In the rows, 128 means zero.
Each run below is a few steps of one of 8 hidden systems, one row a step.
razu, path 1, 9 rows:
[[141 159 149 115 179 125 181 105 124  60 178 154 113 137  71 106  70 139
  102 151 137  87]
 [ 86 145  75  97  75 160  82 132 153 115 118 150 157 130 109 146 176  91
  104  89 112 111]
 [160 113 166 157 107  91 129 129  62 112 140  92 169 162 146 127 117  70
  100 155 145 136]
 [174 165 116 119 115 133  85 131 136 161 131 157 145 120 133  85  90 181
   94 101 143 139]
 [120  68 138 136 124 124 123 132 140 149  80 106 140 142 163 143 156 137
  164  95 133 170]
 [133 100 159 132 181 131 168 106 117 106 146 126 103 132 106 112  89 166
  143 142 136 130]
 [ 72 129  87  96 128 159 122 123 141 108 123 147 115 106  95 127 149 139
  140 116 110 116]
 [109 130 139 134 118 114 149 128  79  94 148 106 140 130 133 136 156  79
  132 149 121 113]
 [154 189 116 128 117 118 115 139 119 116 154 152 146 120 141 105 115 132
   96 124 134 115]]
razu, path 2 (9 x 22):
[[101 126 136 116 126 103 200 125 137 123 119 139 139 128 136 113 132 101
  110  96  96 158]
 [143 114 146 103 136 116 180 152 138 115 161 153 172 104 102 134 112 119
  107 109 136 112]
 [145 104 122 112 119 144  90 160 137  96 133 142 172 125 104 161 134 127
  128 115 165 100]
 [152 115 137 143 121 141  65 109 101  94 120 108 135 175 124 138 132 125
  134 143 157 120]
 [123 145 116 146 121 143  88  83 104 134 113 111 100 168 138  91 115 144
  109 128 114 152]
 [102 126 129 126 119 113 162 107 108 161 108 117 114 125 147  88 128 133
  121 110  92 173]
 [122 116 144 112 145 108 195 153 121 137 148 142 146  82 135 112 121 146
  136 107 119 140]
 [132 115 129 107 147 127 146 173 153  92 140 157 153  99 121 155 141 145
  158 114 154 102]
 [140 125 131 130 138 142  94 127 138  66 132 130 131 160 116 163 142 120
  147 135 157  92]]
tido, path 3, 9 rows:
[[ 89  87 151  93 124 141 152 134  74 143 149  92 147  61 141 137 215 148
  215  98 121 110]
 [132 155 108 152 183 126 126 191  96  28 170 160 128  95 145 147 123 159
  158 165 168  92]
 [146 226 124 108  98 115  83 102 166  83  92 153 105 175 135 128 176 109
  153 126 136  84]
 [126 141 128 183 135 149 140  77 151 103 156 114 117 213 180 145 128  77
   77 108 106 150]
 [128 136 130 111 118 103 181 113 158 159 116 152 134 140  89  87  60 106
   46 114  98 163]
 [123  62 154  90  99 135 150 132 125 195 140 110 187  95 111 131 143 122
  122  76 122 142]
 [149  58 138 122 151 128 108 187  84 104 136 126 168  87  97 145 103 165
  148 148 177 119]
 [143 147 129 110 122 137  47 122 106  99  94 123 107 128 111 119 153 172
  188 150 163  96]
 [ 98 154 106 179 145 149  98  94 105  86 119 106  73 178 179 128 151 126
  143 149 115 143]]
gefu, path 4, 9 rows:
[[168 145 110 108 103 137 100 133 128 135 152 162 195 138 101  99  76 136
   37  86 145 135]
 [141  95 128  99  67 104  76 145 101 136  53 121 186 137 124 115 151 122
  128  93 151 161]
 [167  82 161 139 149 135  93 107  85 125 119 104 136 148 142 102 113 197
  151 112 166 155]
 [ 88 126  85 121 155 151 110 126 134 104  85 150  84 117 127 100 128 199
  158 111 122 155]
 [ 76 126 135 120 149 132 184  84  85  89 136 113 102 135 129 103 157 134
  153 114  99 141]
 [120 169 118 120 152 129 183 133 116  94 179 163 141 107 125 102 111 133
   95 107 117 122]
 [139 161 130  98  95 100 144 149 139  92 118 157 175 128 129 128 156  96
  116  95 135 115]
 [178 117 155 135 120 126 103 125 132  97 135 126 172 176 143 144 126 117
  113 102 164 124]
 [139 112 109 133 121 144  73 117 157 119  85 138 124 170 114 125 103 147
  109 117 144 145]]
dorut, path 5:
[[152 158 117 127  97 130 129 139 228 181 123 154 148 142 167 150 136 106
   97  77 116 138]
 [158  41 173 125 122 110 139 139 170 157  94 108 158 156 103 164  96 101
  122 125 148 145]
 [132  85 128 107 132 168  71 110 142 175 129 115 108 120  66 130  92 166
  132 148 136 106]
 [ 73  93  95 142 114 154  76 131  64 126 121  89 117 117 125 135 158 119
  151 153 117 134]
 [128 161 139 149 143 102 141 131  49 114 157 107 111 100 150  93 124 137
  140 172 126 124]
 [133 195 109 143 136 114 146 157 143 128 138 154 116 104 195 116 150 144
  143 114 118 133]
 [146 127 157 132 146  92 185 150 182 106 109 145 132 141 160 151 135 112
  148 110 137 133]
 [143 118 144 115 150 144 142 117 208 126 132 148 115 149  88 149  95 126
  120 124 135 103]
 [ 93  91 109 119 107 158 101 113 146 133 117 115 128 149  79 154 125  87
  106 137 114 121]]
Gezag, path 6, 9 rows:
[[113  78 158 133 152 115 175 141  73 138 135  95 143  88 188 117 175 169
  195  94 131 163]
 [128 139 132 109 197 142 163 146 143  61 160 169 108  93 117 122 125 207
  182 117 154  99]
 [ 75 141 105 103 130 152 132 107 163  52 106 147 108 156 109 157 187 106
  160 107 120 100]
 [112 158 130 140 128 125 158  93 106  66 163 125 129 177 104 124 112  57
   71 146 109 111]
 [145 187 106 115  76 117 105 117 136 154 121 153 155 146 113  89  95  98
   47 111 113 141]
 [161  99 155 132  87 103 129 142 115 181 113 109 189 135 164 117 130 112
   99  86 135 171]
 [178  78 160 126 157 121 122 152 129 139 125 130 150 117 133 122  94 194
  147 112 169 143]
 [107  74 129 115 153 157  96 119 136 106  96 120 103 130 110 141 149 180
  187 121 148 130]
 [ 74 111 121 136 155 151 138  93  80  78 140 105  88 137 105 125 139 123
  149 162 113 115]]
gefu, path 7 (9 x 22):
[[ 89 163 119 158 148 124 164  86  69 156 133 100  74 119 199  62 147 175
  145 118  78 183]
 [113 171 138 117 169  82 252 144 148 129 140 167 110  79 167  86 118 159
  137  95  95 159]
 [136 126 169  79 148 107 221 152 186  81 151 172 170 107 123 159 163 121
  158  71 139  97]
 [148 100 133 120 146 149 114 147 160  29 153 154 175 170  92 189 124 103
  119 115 179  81]
 [127 135  97 132  94 164  29  91 126  76 112 126 129 202  76 140 116  96
   82 147 145 106]
 [114 134  99 153  80 150  61  76  76 172 113  88 123 176 135  87 108 102
   63 133  98 172]
 [139 133 134 128 102  88 148 130  88 215 102 114 133  94 154  57  95 152
   96 117  96 195]
 [150 105 166  96 141  91 183 170 133 175 112 132 153  57 155 108 144 185
  183  88 139 152]
 [137  87 151 114 187 130 157 171 150  60 131 148 134 103 132 168 150 181
  211 116 176 101]]
fer, path 8, 9 rows:
[[112  85 130 162 143 106 138 160 118 116 106 106 108 134 127 158 106  88
  138 186 133 139]
 [143 172 133 122 131 146 108 102 151 169 158 125  99 120 115 115 116 140
  127 151 117  95]
 [ 89 114  94 159 124 138 126 150 137 134 122 120 121 126 167 151 145  98
  120 128 106 155]
 [153 142 161 132 131  93 153 137 131 157 137 115 121 113 126 122 108 110
  133 164 128 119]
 [130 136 114 128 134 152 116 145 177 153 147 141 129 116 147 153 138 139
  138 109 128 116]
 [120  96 139 142 136 113 133 143 137 117 107 116 117 137 125 153 123 103
  147 157 134 130]
 [135 142 132 129 133 147 119 106 144 143 155 123 107 133 115 124 108 135
  125 145 123 105]
 [ 96 126  99 145 119 138 121 139 131 135 120 123 118 128 140 137 129 105
  115 133 110 145]
 [142 137 152 131 121 108 144 133 116 154 141 113 131 116 131 119 121 108
  126 147 123 124]]
tido, path 9:
[[108 154  93 104 124 173 120 137 106 123 196 151 165  85 133 119 157 159
  113  76 120 106]
 [137 129 127 126 108  83 124 177 101  58  88 145 173 136 140 145 148  89
  131 135 158 129]
 [193 165 173 121 130 131 105  81 132 114 150 124 141 178 141 109 126 155
  130 100 158 107]
 [103 109  89 146 135 153 105 110 162 100  85 144 115 181 134 130 110 135
  100  97 120 170]
 [107 101 165 109 129 111 182  78 105 135 115 106 117 148  93  96 114 107
  118 127 103 144]
 [ 97 111 104 106 134 159 144 137 104 142 173 138 152  79 112 114 124 154
  108  97 110 132]
 [125 116 128 103 110  98 124 178  92  94 109 134 165  91 119 132 149 118
  150 135 150 120]
 [173 155 151 132 134 133  92 120 110  99 147 123 144 147 148 127 143 154
  155 122 163  99]
 [123 149 102 151 133 138  98 113 154  83  91 145 101 180 147 127 123 133
  121 122 130 147]]
Deri, path 10, 9 rows:
[[ 74 139  95 154  83 124 108 149  78 131 128  97 142 111 172 149 191  62
  130 146 100 132]
 [198 170 172 147 143  79 158 143  98 136 158 130 149 121 168  88  87 144
  104 137 149 137]
 [141 140 109 113 119 140 103 156 209 161  92 161 133 116 162 142 150 166
  155  78 137 139]
 [122  57 164 146 157 116 168 119 150  95 101 107 117 175 128 164 124 101
  153 133 135 146]
 [118 122 125 105 147 166 126  88 147 130 151 134  96 136  55 113  78 151
  106 143 119 103]
 [ 71 127  92 121  92 140 112 132  84 136 136 106 131 104 109 133 159  82
  120 151  99 120]
 [165 162 153 145 124  97 135 145  62 131 171 115 158 106 152 103 117 120
  108 151 140 123]
 [164 167 114 126 120 118  94 167 161 145 114 155 141 109 175 126 140 165
  145 102 149 132]
 [139  95 156 148 147 114 144 129 169 106  89 120 117 169 163 157 141 125
  165 116 142 148]]
rebu, path 11 (9 x 22):
[[ 88 122 125 135 129  84 207 141 108  94  89 136 135 134 160 109 134  97
  115 106  99 183]
 [150 140 176  79 136 115 196 107 134 124 168 144 165 113 104 104 125 141
  125  85 130 103]
 [111  95  96 100 120 157 110 160 150  86 124 160 177 125 102 157 142 127
  112  85 145 121]
 [145 111 148 114 113 128  84  99  94  74 104 114 146 178  85 123 121 116
  125 142 158 109]
 [125 152 100 147 126 166  74  83 117 130 134 126 110 167 138 100 111 153
   95 115 120 144]
 [105 129 119 144 112 100 142 120  92 145  87 114 118 137 159  90 123 123
  111 124  99 186]
 [143 130 164 110 142 110 185 127 105 151 156 124 149  96 147  95 130 158
  138  99 121 141]
 [114 103 117 102 145 129 153 172 148  94 125 158 156  94 127 147 146 154
  154  96 145 123]
 [132 116 145 111 139 133 119 114 130  62 122 129 132 155  96 149 144 123
  157 132 153  93]]
Deri, path 12, 9 rows:
[[124 138 147  91  91  90 156 103 127 190  68 124 133 115 130  67 136 142
  129  90 100 175]
 [117  52 147 121 155 150 180 144 120 139 169 120 168  98 145 142 139 161
  146  76 130 150]
 [131  99 128  93 155 117 127 170 128  69 100 161 142 101  67 135 107 161
  156 142 168 105]
 [125 139 135 117 123 164  75  92 119  75 146 111 123 164 110 150 171 121
  162 132 148  75]
 [111 173  90 172 134 137 102 111  97  81 137 128  97 169 149 114 109 103
   83 158 114 138]
 [128 196 129 119  94 100 145  98 122 169 108 129 118 134 156  72 136 113
  101 110  92 153]
 [129 104 138 128 129 120 183 150 136 164 146 131 168 105 174 127 136 133
  114  72 114 165]
 [153  79 154  94 142 107 156 167 155 114 103 154 163 107  97 136 106 155
  146 106 160 130]
 [131  81 141 110 136 167  85 114 145  92 128 117 135 154  86 165 144 139
  161 124 162  92]]
dorut, path 13, 9 rows:
[[146 108 158 133 100 105  84 125 138 192  75  85 104 133 136 136 143 116
  171 165 134 133]
 [120  91 131 177 171 155 121 131 128 159 159  95  82 120 157 150 109 149
  155 167 122 134]
 [ 86 140 103 133 137 108 142 157 128 137  96 129  80  86 121 122 129 126
  160 176 104 135]
 [118 149 150 138 143 125 169 136 130 138 176 113 114 100 148 150 158 101
  158 151 114  96]
 [137 154 108 147 134 115 134 184 160 113 145 152 133 108 140 156 109 103
  115 157 136 112]
 [157 156 148 128 104 109 110 127 173 145 113 123 129 148 131 148 138  91
  132 144 135 106]
 [141 106 132 160 132 142 111 124 156 154 138 112 118 161 137 154 100 106
  105 141 127 137]
 [117 111 122 130 112 121 117 125 133 172  97 113 107 125 113 117 103 119
  117 153 111 147]
 [116 103 137 132 130 136 133 133 112 170 149 101 123 100 138 131 138 131
  148 137 116 126]]
Gezag, path 14, 9 rows:
[[104  80  73 159 125 123  99 188  94  58 109 144 165 142 107 154  80  88
   64 163 149 156]
 [179 169 178  91  83  97  77  76  95 165  91 101 132 152  98  79 133 128
  135 143 142 107]
 [114 107  95 179 133 171  96 132  93 147 166 109 139 136 201 130 134 155
  103 101 119 173]
 [134 137 147 115 148  67 174 151 114 122  72 140 104 100 134  84 114 171
  163 141 129 159]
 [115 118 144 103 151 175 153  98 162 141 176 125 127 119 131 145 164 162
  164  75 120 102]
 [ 89 105  94 129 150 122 156 170 130  54 115 153 130 121 103 155 118 102
  128 144 131 126]
 [146 171 155  94 100 123 113  85 127 117 136 122 132 154  86 118 138  95
  122 136 133  84]
 [124 136  96 163 105 145  95 134 112 120 145 124 153 156 159 135 122  98
   73 121 122 146]
 [161 141 154 128 112  78 137 131 114 151  89 126 136 134 141  89 102 129
  116 133 134 157]]
fer, path 15:
[[121  88 154 153 115 112 151 101 111 165 110  90 132 161 152 118 121  93
  110 123 105 176]
 [148 120 136 115 137 119 149 148 135 189 147 134 136  81 117  99  84 163
  111 122 123 141]
 [105  96 120 103 118 136 118 170 131 141 112 126 141  81 128 149 166 141
  175 118 135 123]
 [131 114 145 139 160 133 126 140 101  86 156 114 120 121 116 151 131 134
  167 167 154  94]
 [116 179  96 139 139 144  98 113 144  85 128 146  92 149 129 125 128 135
  127 143 125 110]
 [106 149 130 148 117 118 151  94 125 115 121 113 113 169 153 117 139  83
  106 123  97 147]
 [148 146 146 128 121 108 170 128 144 165 147 136 146 125 136 108  95 112
   81 112 113 144]
 [140 100 135 104 107 118 129 163 161 164 113 137 165 105 125 143 136 126
  133 100 136 132]
 [146  71 153 124 141 134 106 148 124 119 135 111 144 123 109 159 126 138
  159 142 162 109]]
rebu, path 16, 9 rows:
[[164 165 127 138  96 116  63 140 138 167 102 118 125 134 149 125 132 124
  132 152 141 120]
 [147 111 142 174 144 125 125 137 136 158 129 101 113 147 189 141 117 132
  138 138 133 154]
 [128 118 142 131 155 111 166 136 161 157 111 133  91 109 131 119 101 151
  152 145 119 142]
 [ 97 104 137 112 139 141 161 132 148 147 148 116 117 101 119 152 152 119
  161 127 109 109]
 [109 121 118 126 138 134 135 155 116 102 159 127 133 103  98 150 119 104
  129 165 132  92]
 [141 173 118 124 105 128  85 137 130 120 137 133 132 128 120 135 138 108
  122 153 138  93]
 [150 146 127 165 114 122  97 133 134 135 127 119 133 160 167 140 125 105
  109 136 132 135]
 [158 129 145 144 131 107 139 127 155 161 110 125 114 141 148 115  97 135
  117 132 126 150]
 [122  95 145 124 138 133 155 126 156 174 125 117 120 112 132 133 126 140
  144 113 114 140]]

Name the system that made each run.
path 17 (2 x 22):
[[118  73 147  90  76  88 125 154 133 179  50 110 158 105 102 135 151  98
  155 128 126 148]
 [163  83 166 132 161 167 102 126 111 150 196  99 136 105 111 149 111 168
  157 147 161  86]]
 | dorut
path 18 (2 x 22):
[[ 89 183  57 106 100 177  54  96 137 142 107 150  92 131  96  90 126 157
   98 118  99 124]
 [ 91 119 134 151  97  99 164 109  48 144 123  84 140 134 176  95 157  83
  110 120  88 180]]
 | gefu
path 19:
[[177 134 134 121 134 149 121 139 107 123 203 147 192 121 124 115  88 152
   72  91 154 113]
 [147 135 111 104  81 114  68 142 128 111  55 149 170 145 134 112 150 146
  127  87 155 150]]
 | dorut
path 20, 2 rows:
[[145  86 138 122 140 100 106 163 149 120  50 136 119 130 124 126 111 167
  169 140 160 154]
 [112 107 149 120 162 165 119  76 146 122 137 105  78 149 109 138 147 159
  183 134 127 101]]
 | dorut
path 21 (2 x 22):
[[160 107 153 173 164 135 170 144 175  73 163 138 162 177 203 185 144 114
  127  82 155 138]
 [163 132 147  91 143 123 138 102 210  98  99 170 118 177  52 124  68 132
  100 126 144 105]]
 | tido
path 22, 2 rows:
[[109  89 153 146 177 130 176  90  79  41 132 112 116 170 142 115 136 149
  154 112 136 153]
 [ 94 175 101  87 147 146 156  91 132  78 132 172 111 127  87  83 123 163
  113  96 109 117]]
 | tido
path 23, 2 rows:
[[161 104 132 138  92 107  98 189 142 107 130 131 198 139 117 187 117  56
   95 143 163 102]
 [209 134 158 131 111 133  46 112 164 156 117 122 138 174 108 134  89 141
  115 146 173 102]]
 | rebu
path 24:
[[165 172 152 120 164 137 130 118 140 109 163 145 116 119 155 117 146 194
  180 112 152  95]
 [ 94 140  90 140 143 147 119 132 183  65  97 152 100 162 141 164 147 118
  140 123 128 129]]
 | tido
path 25, 2 rows:
[[125  63 124 137 181 194  72 107 118 136 155 108  83 119  78 136  88 204
  164 161 150 109]
 [ 32 141  61 134 128 153 104 128  81 113 112 116  60  91 111 112 151 128
  152 172  84 132]]
 | gefu
path 26:
[[161 110 182 151 161  96 190 135  42 125 206 100 151 103 133 104  82 125
  107 163 137 127]
 [144 174  86  87 103 127  79 180 164 148  99 181 149  77 134 110 141 189
  141  89 144 123]]
 | tido
path 27:
[[117 155 101 113 133  93 136 162 100  66  94 168 136 110 111  94 111 146
  116 131 139 141]
 [146 168 160 105 117 133 141  84 139 113 150 125 142 158 145 120 172 127
  146  85 127 104]]
 | dorut
path 28, 2 rows:
[[ 84 105 118 145 149 143 147 101 133  89 120 118  93 159 123 146 133 105
  137 138 111 136]
 [104 158 127 114 127 133 157 103 114 129 165 132 117 114 100 103 111 110
   96 136 101 111]]
 | tido
path 29 (2 x 22):
[[116 143 148 138 117 106 130 117 106 111 111 101 114 146 153 134 172  93
  165 152 121 119]
 [140 161 126 155 156 134 153 129 143 122 180 142 117 130 153 125 101 131
  100 132 124 118]]
 | rebu
path 30 (2 x 22):
[[127 114 165 128 109 123 139  73 191 158  79 103 108 195 140 147 158  86
  145 106 111 141]
 [116  78 128 155 164 151 164 118 134 144 173 120 121 140  99 130  52 118
   67 148 110 148]]
 | Gezag
path 31 (2 x 22):
[[155 173 114 131 135 145  85 124 104 131 154 140 123 117 135  94 103 179
  113 135 142 119]
 [108 134 116 141 114 116 123 130 118 109  86 121 128 147 181 123 171 126
  151 102 120 164]]
 | dorut
path 32:
[[181 133 152 152  86 122  73 130 151 195 138  98 141 157 132 156 104  73
   93 170 139 112]
 [156 102 124 174 119 142  68 138 156 201 122 102 120 142 175 147 107 141
  122 136 135 158]]
 | fer
